Here are some points, each followed by its number:
vec![15, -26, -15, -34, -56, -10, -5, -2, -20, -57, 8, -11, 30, 16, 28,
     30, -9, -29, 11, -29, -21, 19, 5] 0
vec![-15, -28, -2, 26, 22, -12, 16, 3, -30, 37, -48, 8, 9, -35, 19,
     -3, 6, -35, -18, 19, -5, -45, 10] 1
vec![22, 27, 4, -6, 9, 4, -17, -5, -1, -61, -4, 17, -60, -11, -4,
     23, -13, -87, 21, 35, -43, 12, -56] 2
vec![-62, -5, 29, -15, 34, -20, 6, 1, 23, 75, -43, 21, 63, 3, -33,
     -41, -11, 45, -36, -21, 22, -32, 36] 3
vec![-39, -6, 2, -11, 40, -34, -9, 3, 34, 43, 1, -9, 46, 23, 2,
     -19, -2, 40, -19, -8, 9, -68, 7] 4
vec![-31, -4, -11, -14, 11, -48, -8, 13, 33, 22, 13, -23, 70, 11, 4,
     28, -23, 44, -12, -17, 29, 8, 25] 5
vec![36, 24, -14, -11, -33, 7, -18, 0, 23, -34, 47, -33, -6, 18, 5,
     19, -5, 47, 15, 1, 23, 69, 14] 6
vec![5, 14, 13, -5, 28, 19, -28, 3, 15, -40, -12, 37, -57, -14, -16,
     -21, -3, -22, -11, 16, -23, -2, -35] 7
vec![15, 47, -6, 0, 7, 13, -6, 33, 12, -21, 62, -20, -55, 15, 16,
     10, -1, 45, 10, 56, 9, -38, -23] 8
vec![14, -28, -15, 5, 4, 65, -25, -20, -27, 5, -24, 8, 1, 14, 5,
     -28, 20, 14, -23, -34, -9, 4, 7] 9
vec![17, -14, -4, 2, 15, 37, -3, -27, 15, -72, 10, 34, 6, 45, -18,
     -39, -18, -47, -4, -66, -55, 7, -56] 10
vec![-10, 21, 25, -2, 19, -6, 4, -17, 49, 9, 23, 32, -1, 4, -51,
     -20, -2, 29, 5, -16, 0, 32, -15] 11
vec![-1, 38, 24, 22, 43, 11, 7, 15, -20, 17, -32, 19, -89, -52, 14,
     -11, 13, -39, 0, 84, -24, -62, -37] 12
vec![27, -22, -9, -30, -72, -24, 6, -29, 4, -70, 6, 2, 47, 19, -4,
     11, -17, -70, 20, -61, -36, 70, -6] 13
vec![29, 24, 7, 22, 0, 21, 13, -4, -8, 2, 13, -11, -60, -8, 25,
     -21, 19, 11, 2, 37, -20, -26, -11] 14
vec![41, -4, -9, 8, -9, 27, -1, -12, -29, -60, -14, 8, -44, -7, 25,
     3, -9, -70, 8, -9, -37, 18, -31] 15
vec![-18, -22, 2, 9, 23, -11, 3, -1, -23, 33, -52, 9, 16, -28, 12,
     1, 4, -30, -8, 6, -1, -21, 13] 16
vec![45, 46, 1, 0, -12, 7, -5, 7, 4, -53, 28, -26, -77, -19, 29,
     27, 1, -25, 23, 58, -6, 29, -30] 17
vec![0, 51, -7, 18, 30, 20, -5, 65, -34, 4, 63, -3,
     -108, -14, 21, 38, 16, 21, 20, 101, 9, -86, -46] 18
vec![15, -14, 6, 29, 10, 28, 17, -16, -11, 60, -11, -2, -27, -23, 2,
     -27, 36, 51, -7, 11, 19, -10, 40] 19
vec![17, -14, -36, -8, 2, -17, -11, 9, 8, -22, 23, -30, 14, 17, 38,
     25, 0, 4, 0, 4, -15, -15, -12] 20
vec![-24, -26, 2, 12, 18, -9, -3, 0, -12, 35, -61, 0, 10, -29, 25,
     -22, 3, -49, -11, 7, -3, -15, 11] 21
vec![-38, -19, 15, 12, 27, -23, 10, 2, -10, 63, -55, 2, 35, -32, 0,
     -1, 3, 0, -19, 3, 24, -19, 34] 22
vec![12, -22, -17, -31, -57, -23, 1, -2, -21, -31, -10, 8, 38, 3, 13,
     15, -6, -56, 13, -34, -15, 19, 2] 23
vec![7, 12, 9, -29, -62, -18, 13, -17, 3, -50, 16, 8, 59, 33, -14,
     -8, -28, -23, 12, -54, -3, 64, 15] 24
vec![4, -40, 6, -28, -71, -5, 21, -32, -25, -33, -39, 4, 50, 14, -8,
     -5, 3, -65, 0, -72, -19, 32, 7] 25
vec![11, 9, 29, 45, 24, 9, 18, -1, 16, 76, -15, -16, -25, -59, 7,
     -13, 19, 61, -10, 40, 59, 37, 60] 26
vec![50, 12, -22, -18, -50, 31, -25, -20, 28, -58, 65, -36, -2, 44, 5,
     4, 7, 61, 7, -25, 6, 75, 11] 27
vec![3, 7, 15, -34, -52, -19, 4, -3, 5, -47, 2, 6, 26, 16, -17,
     -2, -10, -47, 12, -39, -4, 65, -4] 28
vec![-42, -5, 4, 0, 33, -40, 7, 4, 29, 27, 13, -5, 69, 17, 9,
     -12, -15, 49, -29, -26, -7, -47, 1] 29
vec![-23, -25, 1, 3, 9, -15, -3, 5, -25, 29, -54, 5, 26, -21, 5,
     2, 2, -31, -11, 6, 10, -15, 15] 30
vec![51, -33, -15, 6, -40, 11, 16, -32, -6, 0, 9, -12, -11, -20, 12,
     14, 27, -9, 16, -13, 1, 62, 29] 31
New points follow, each followed by the numbers of its three nearest points above, nearest first.
vec![0, 36, 20, 6, 30, 30, -10, -2, 12, -12, -7, 30, -55, -6, -18,
     -27, 2, 0, -2, 20, -16, -8, -36] 7 14 11
vec![-47, -23, 19, -6, 23, -36, 6, -9, 28, 66, -47, 17, 60, -6, -23,
     -52, 7, 42, -29, -28, 16, -45, 30] 3 4 22
vec![-23, 53, 32, -30, 6, -7, -5, -8, 70, -45, 48, 24, 0, 43, -47,
     -36, -9, 24, -3, -19, -26, 3, -45] 11 7 10
vec![-8, 50, 33, 11, 32, 41, -18, -12, 15, -23, 7, 31, -40, 4, -27,
     -28, 0, 31, -13, 23, -24, -10, -39] 7 11 14
vec![31, 3, -12, -8, -6, 29, -18, -8, -17, -47, 1, 20, -39, -5, 4,
     23, -4, -57, 22, -4, -19, 36, -38] 15 2 7
vec![-63, -25, 32, -14, 27, -11, 4, -8, 18, 58, -31, 15, 70, 13, -40,
     -28, -8, 61, -25, -28, 19, -19, 42] 3 4 29
vec![-13, 23, -16, 46, 32, 20, 22, 69, -41, 45, 70, -19,
     -60, -5, 11, 33, 9, 54, 18, 80, 59, -103, -9] 18 8 14
vec![-15, 5, 11, 6, 56, 3, -5, 4, -14, -19, -32, 40, -36, -11, 3,
     -11, -13, -64, -7, 15, -50, -60, -64] 7 12 2
vec![11, 27, 8, -14, -1, -4, -20, 6, -2, -62, -9, 28, -55, -10, -14,
     16, -24, -68, 22, 30, -25, 15, -61] 2 7 15
vec![56, -33, -18, 24, -37, 23, 9, -32, -19, -9, 6, -18, -19, -21, 11,
     28, 18, -22, 22, -14, -2, 69, 35] 31 0 15
vec![-1, 38, 22, 4, 36, 46, -15, 2, 1, -18, 4, 17, -57, 3, -14,
     -18, 4, 3, -8, 26, -18, -10, -30] 7 14 8
vec![7, 12, -26, 0, -7, 14, -10, 27, 3, -7, 57, -11, 0, 28, -3,
     20, -13, 56, 9, 1, 29, 5, 11] 6 20 8
vec![41, -9, -22, -3, -17, 58, -32, -18, -31, -60, -1, 11, -39, 12, 12,
     0, 11, -27, 8, -12, -28, 32, -28] 15 9 7
vec![-1, 26, 7, 5, 30, 15, -11, -1, 7, 4, -11, 25, -44, -6, -29,
     -17, -6, -11, -1, 15, -6, 2, -18] 7 11 14
vec![2, -16, -13, -8, -7, -21, -3, 5, -4, -14, -7, -11, 14, -3, 17,
     33, -5, -21, 6, 1, 0, 20, -1] 20 23 0
vec![3, 10, 10, 8, 15, 46, -19, -11, -1, 4, -8, 16, -27, -1, -21,
     -24, 9, 22, -10, -4, 4, 19, -3] 9 7 11
vec![-1, 25, 16, -18, 3, -2, -11, -10, 52, -23, 37, 1, -5, 29, -22,
     -19, 15, 18, 10, -2, 2, 23, -20] 11 6 7
vec![16, -3, -2, -2, -4, 44, -27, -15, 0, -18, 5, 16, -10, 20, -17,
     -12, 4, 18, -2, -24, 2, 46, 3] 9 11 6
vec![-15, 101, 58, 15, 56, -28, 26, 21, 51, 8, 13, 10, -99, -48, -7,
     -16, -3, -3, 10, 105, 0, -34, -47] 12 18 8
vec![43, -21, -10, -6, -51, 14, -4, -33, -12, -8, 4, -16, -25, -14, -1,
     1, 18, -4, 16, -11, 4, 61, 10] 31 6 0
vec![-51, -19, 20, 2, 22, -21, 10, -17, 25, 68, -34, 7, 67, 2, -30,
     -35, 7, 21, -20, -20, 19, -27, 36] 3 22 4
vec![-25, 8, 9, 5, 58, 4, -8, -6, -3, -2, -33, 33, -25, -10, -9,
     -12, -15, -55, -7, 20, -45, -52, -44] 7 16 1
vec![5, -24, 17, -31, -81, -8, 15, -30, -17, -29, -53, 23, 40, -1, -4,
     -14, 3, -83, -1, -52, -27, 49, 2] 25 23 28
vec![24, 39, 5, -1, 11, 14, -19, 8, -15, -65, -11, 24, -92, -31, 9,
     22, -25, -89, 24, 47, -28, 40, -63] 2 17 15
vec![118, -68, -51, 2, -106, -12, 36, -64, -11, -43, 62, -81,
     -9, 12, 89, 29, 85, -34, 43, -27, -31, 56, 29] 31 0 27
vec![-8, -23, 20, -33, -71, -7, 11, -30, -16, -21, -38, 15, 55, 11, -17,
     -20, 5, -52, -1, -64, -12, 43, 17] 25 28 23
